In the data rows, 128 means zero.
Some points, each followed by its number:
[138 119 110 149 115 122 186 135 163 153 106 103 185  96 127 157 117 125 113
 114  96 134  57 114 160 164 155 118 138] 0
[162 165 125 127 153 153 117  97 111 128 148 165 152 154 147 131  86 115 129
 135 100 205 149  74 146 110 109 121 174] 1
[119 137 104 140 117 139 130  43 124  75 182  71  91 108 118 137 150  62 131
  80 131 150 180 177 184  91 114 143 104] 2
[ 62 140 191  94 187 108 151 138 159 217  95 114 144 172 108 143 147 143 125
 202 145  83  55 160  83 188 139 124 150] 3
[140 151 132 113  80 167 177 144 171  86 129 232 198 105 179 124 140 106  87
 157 123 113  76  71 108 144  80  91 135] 4
[143  95  99  72 182  79 142 141 177 169 146 182 116 157 133 119 112 134 154
  86 144  84  81 172  99 164 133 136  95] 5
[123  88 119 180 149 140 151 152  98 137 104  92  76 120 125 185 165 112 130
 153 110 110  77 150  72 168 103 103 184] 6
[129 114 184 159 136  46 170 138 116 154  76  95 115  89 147 153 136  74 123
 163 166 128 165  99 192 153 189 147 165] 7
[124 139 121 105 122 180  82  88 116  99 125 119  62 139  93 140 172 118  67
  49 122 147 219 199 164  85 184 126  90] 8
[ 90 102 158 131 122 142 156 120 120 124 134 165 113 169 171 135  88 170 142
 171 151 116  98 159  97 179  97 188 153] 9
[153 170 102 153 147 161 143 101  76 109 157 154  77 144 103 123 138  76 130
 114 123 148 167 182 193  95 184 124 101] 10
[151 148 130  98 162 110 100 121 160 194 138 138  94 144  99 118 157 136 109
 150 111  82 151 160 166 112  96 140  74] 11
[107 151  89 122 107 120 105 123 188  46 136 121 126 135 158 155 187 103 127
  54 105  97  97 177 150 155 125 149 165] 12
[106  92  82 152 156 123 163  84  88  64 150  88 166 137 163 110 123 106 114
  76 122 108 166  69 120 126  91 106 146] 13
[217  84 111 156 216  97 122 139 108 181 138  89 129 133  83 115 128 106 144
 110  91 124 205 156 120 134 169 161 104] 14
[ 48 152 180  75  42 140 151 147  70 161 145 115 133 123 134 193 117 121 147
 168 112  87  99 116 137 200 169 147 154] 15
New points follow, each followed by the number of its nearest point above, looking only along the 5 directions in which the numbered points spread most.
[126  90 108 136 108 120  78 104 108  87  91 122 142 102  99  96 139 132 103
 127  89  95 113  96 126  96 159 150 109] 0
[131 160 156 101 114 105 131 147 139 142  73 119 136 122 158  97 150 139 128
 184 130 124 102  55  83 139  96 111 184] 0
[118 148 157 125 127 147 144 122 100 116 126 137 138 143 129 158 140 140 155
  96 129 101 127  68 112 155 131 134 158] 0
[ 92 160 165 153  74  95 151 122 150  97  67 112 179 106 126  97  88 180 149
 192 172 129 122  50 103 105 128 139 179] 0
[ 92 136 109  94 109 103 142  89 117 115 125 152 148 146 135 113 147 113  95
  70 131 181 219  95 166 126  41 140 171] 1
[103 173 142  99  43 118 160 197 159  69 153 210 200 111 163 131  84 187  93
 187 164 159  71  80  84 172 108 132 204] 4
[113 162  92  97 118 100  97 141  92 118 134 124 118 166 118 138 113 104 154
 108 165 126 123  81 109  99 107 159 128] 0
[164  91 143 155  82 178 148 179 163  76 101 193 151  95 121 119 173 115 101
 166 161 108 139 131  94 152  76  76 139] 0
[173  59 111  90 166 157 102 115 114 237  79 144 175 130 134 119 152 148 107
 128  76 127  57 159 118 127 150 184  96] 5
[137 140 205 183  35 109 198 158 121  39  55 153 209  82 171 157  99 175 113
 233 176 121 148  53  18 174 133 111 193] 0
[121  95 150 149  92  75 130 113 106 129 155 132 101 144 115 100 142 126 113
 164 192 117 115 165 151  65  97 174 173] 0
[136 146 167 113 136 130 102  96 113 130 109 100  72 133 138 137  93 166 104
 168 117 203 102 162  99 171 168  73 146] 9
[132 146 101 136 165 118 125 133  78 146 155 160 185 203 117 151 155 168 178
 112  54 147  44 167 102 134 154 108  90] 5
[120 164  93 103 115 128  53 109 146 116 135 137 133 128 107  98 105  89 151
  16  99 154 169 109 255 108 183 141  68] 10
[112 159 116 133  88 141 130 126  99 143 143 107  80 116 146 170 117 134 149
  95 116  89 138  94 165  91  63 133 111] 0
[ 85 101 161 180  64 108 176 185 150 115  58 132 122 106 124 130 147 145  84
 153 144 112 160 131  59 109 125 122 152] 0
[182 153 125 140 103 115 108 136 188 118  96  85  73 108 117 165 185 168 174
 193 144 106 176  78 155  99 109 130 131] 0
[157 121 163 159 178 147 122 163 117 180 101  89 121 163  92 124  93 171 175
 100  82 157 161 170 201 122 120 138  76] 11
